Rotation paths and how fast each direction turns (degrees a step)
Each turn is a multiple of 5 degrees from 10 to 175, or 0.
Each row of a path follows its step; steps can be skipped.
Rotation 1:
step 0: [  0  -9  -1  -9   9 -14  -4  -3   4   5   8 -13   3   1   5 -14  32  17
   4 -21   6 -20  16   1  -1 -11   7 -22   6  -3   4  -8  -2   7 -16   7
 -19  19 -11  14 -21 -35 -12 -17  17   0   9   0 -10  -2 -13  -4 -14   8
  13 -15   7  15  31  18   7   7   3 -28]
step 3: [ 22   7   2   9   5  -4   8   2 -14  -7   2   8 -26   1  -9 -16 -24  15
  29   7  20  13 -13  -2  -5 -13   7  -6  12   6  12  -7  -6  16   1   5
   1 -22 -12  41  -2  -7  19 -19 -33  16  -3  -4   0  15   6 -10   0  10
   1   5  -4  19  -4  11   6 -13  24   4]
step 4: [ 15  23  17 -25  10   2  -3 -10  -8 -31   7   9   7  22  -5   1 -21  -8
  -7 -13   4  14  -3  31 -10 -13 -11 -14  -1 -15  -3   8  20 -11   2  -6
 -24   1  13  11  15   5   2  20  -5   9   5 -28  10   9 -13  -2  26 -15
   2  -1  11  17  -8  10  -6  20  -3   5]
step 13: [ 10  -2  15   3  22 -16  -9   0  -5 -10  -5  11  25  -5  17 -11  -9   3
  -5  14  -2  -3 -10   2   2  -3  -3  -2  -7   7  19 -13 -14 -17   7 -14
   3  -3   0 -18 -32 -53   0   3   4 -18  -8   4 -11   8   0   7  17  -4
   8  -5  20  32 -13   2 -11  19 -11  -2]
step 16: [-15  13  16  -8   7   2  -5 -12  -8 -31 -16 -29 -13   7   8  -1 -13  17
  -4 -10  -1  12   4  13   5 -19  -5 -24  15   5  -1 -10   8  24  -4   6
   7   9  -8  19  -2  -7   6 -10  17   0  19  15  -6  31   7  16  -7  26
 -10 -12  20  -1  18   5  23  10  -1 -18]
step 19: [ 20   0   0  -6  -1  -2   0  30  -6  -8  -5  16 -12  22   9  -3   1  -4
  16   0  -1  10   4 -11 -21 -20   4   8   1  20  16  18   8  42   3  14
 -15  12 -11  20  16   9   0  18 -14   1   1  13 -10  -7  17 -26  -2 -16
 -22   7   7   3  -3   8  -8   9  26  12]
step 20: [ 13 -15   5  -5 -15  -7 -22 -17  -9  15  18   0  28  -6  11   3 -21   5
  27  -9  21   1 -12   9 -17  -8   6   0  14   1   2  -9   6   7  -7   5
 -18  -2  16 -16   7  -3   1  14 -21 -11  10 -13   9  23  -4  -9  25 -30
  14 -10   8   9   7  28  -3   5  -1   7]
step 22: [  6   2 -18  -6 -20  10 -18  -3  10 -24  -6  25   6   1  10  -9  18  -3
   1   6   5   3   0  14   1  -1 -36  21  14   4  -1 -11   6 -11  17 -13
  13 -19  -7   0  -5  17  14   4  16   3  -3  -8   0 -14  -4  -2  16   2
   9 -18  17  -6 -25   9 -45  -1   6  13]
Directions:
[ 0 -3 -3 -3 -3 -7  2 -7 -1  5  2  1  5  1  3  6 -1 -3  0  1  2  1  0 -8
  0 -3 -1  8  0 -2 -7  0  1 -6 -4 -1 -5  1 -4  1  4  0  0  0 -1 -2 -4 -4
  5  1  0  0 -1  4  4 -4 -2  1  2  2 -2  3 -3 -3]
140
[ -5   0   2   3  -2  -2   5   2   2  -1   1   2  -1  -3   3  10   1   2
   4  -6   0   0   1   2  -1 -11  -5   0  -2   1   3   4   1   2  -1  -2
   6   2   4  -1   1   1  -5  -2   5  -1  -3   3   1  -1  -1   6  -1  -1
   2   3  -1  -3   8  -4   2  -2   1  -2]
40
[  4  -5  -2   0   0   0  -2   0   2 -13   2   4   2   5  -5   4   0  -5
  -1   4  -2   4   3  -2   0   1   5   1  -1   2   0   0  -1  -2  -3   1
  -3  -1   6   1   1   0   0   3   1   0   3   5   0   7   1   4  -7   0
   6   0   1   1   1  -4   1  -4   2  -1]
145
[ 0 -1  4  2 -6 -3 -3 -3 -3  4 -3 -1  1  0 -4 -3 -7 -2  2 -3 -5  0 -1 -3
  4 -1  3 -6 -9 -1  0  4  8 -2  5 -2  0 -1 -3 -3  6  0 -1  4  2  1  3 -1
 -8  3  0  3  3 -4  3 -2 -1  0  2 -1 -4  0  1 -1]
115
[-2 -6 -1  0  0 -3  0  3 -1  4  4  1  5  0  4  1  0 -2  0  1 -1  0 -1  2
 -1 -3  6  0 -1 -3 -4 -3 -4  4  3  4 -2  5  4 -4 -7 -6 -3  7  4  0 -2 -4
 -9  0  2 -5 -2  0 -3  1 -2 -2  2  2 -3 -1  3  4]
55
[  0   3  -4   2   4   2  -1  -5   5   1  -1  -2  -1   4   1  -1   3  -3
   2  -3  -3 -11   3   0   2   3   5  -1   2   3  -3   2   4   6   1   3
  -1  -1  -5   8   3  -1   2   3   7   0  -6   0   1   1   4   1   1  -1
  -1   3  -3   4   4  -4   5   1   2   0]
155
[-1  4  2  1  2 -2 -7 -5 -1 -3  5 -5  0  0 -1  0 -3 -5  2 -2  8 -1 -2  0
  3 -3  0 -3  4 -4 -2 -4 -3 -3  1 -9 -7  1  1 -1 -4  0 -3 -1  4  3  2  1
  0 -5 -1  2  0 -1 -2  2  0  4 -2 -2  3 -1  7 -5]
85
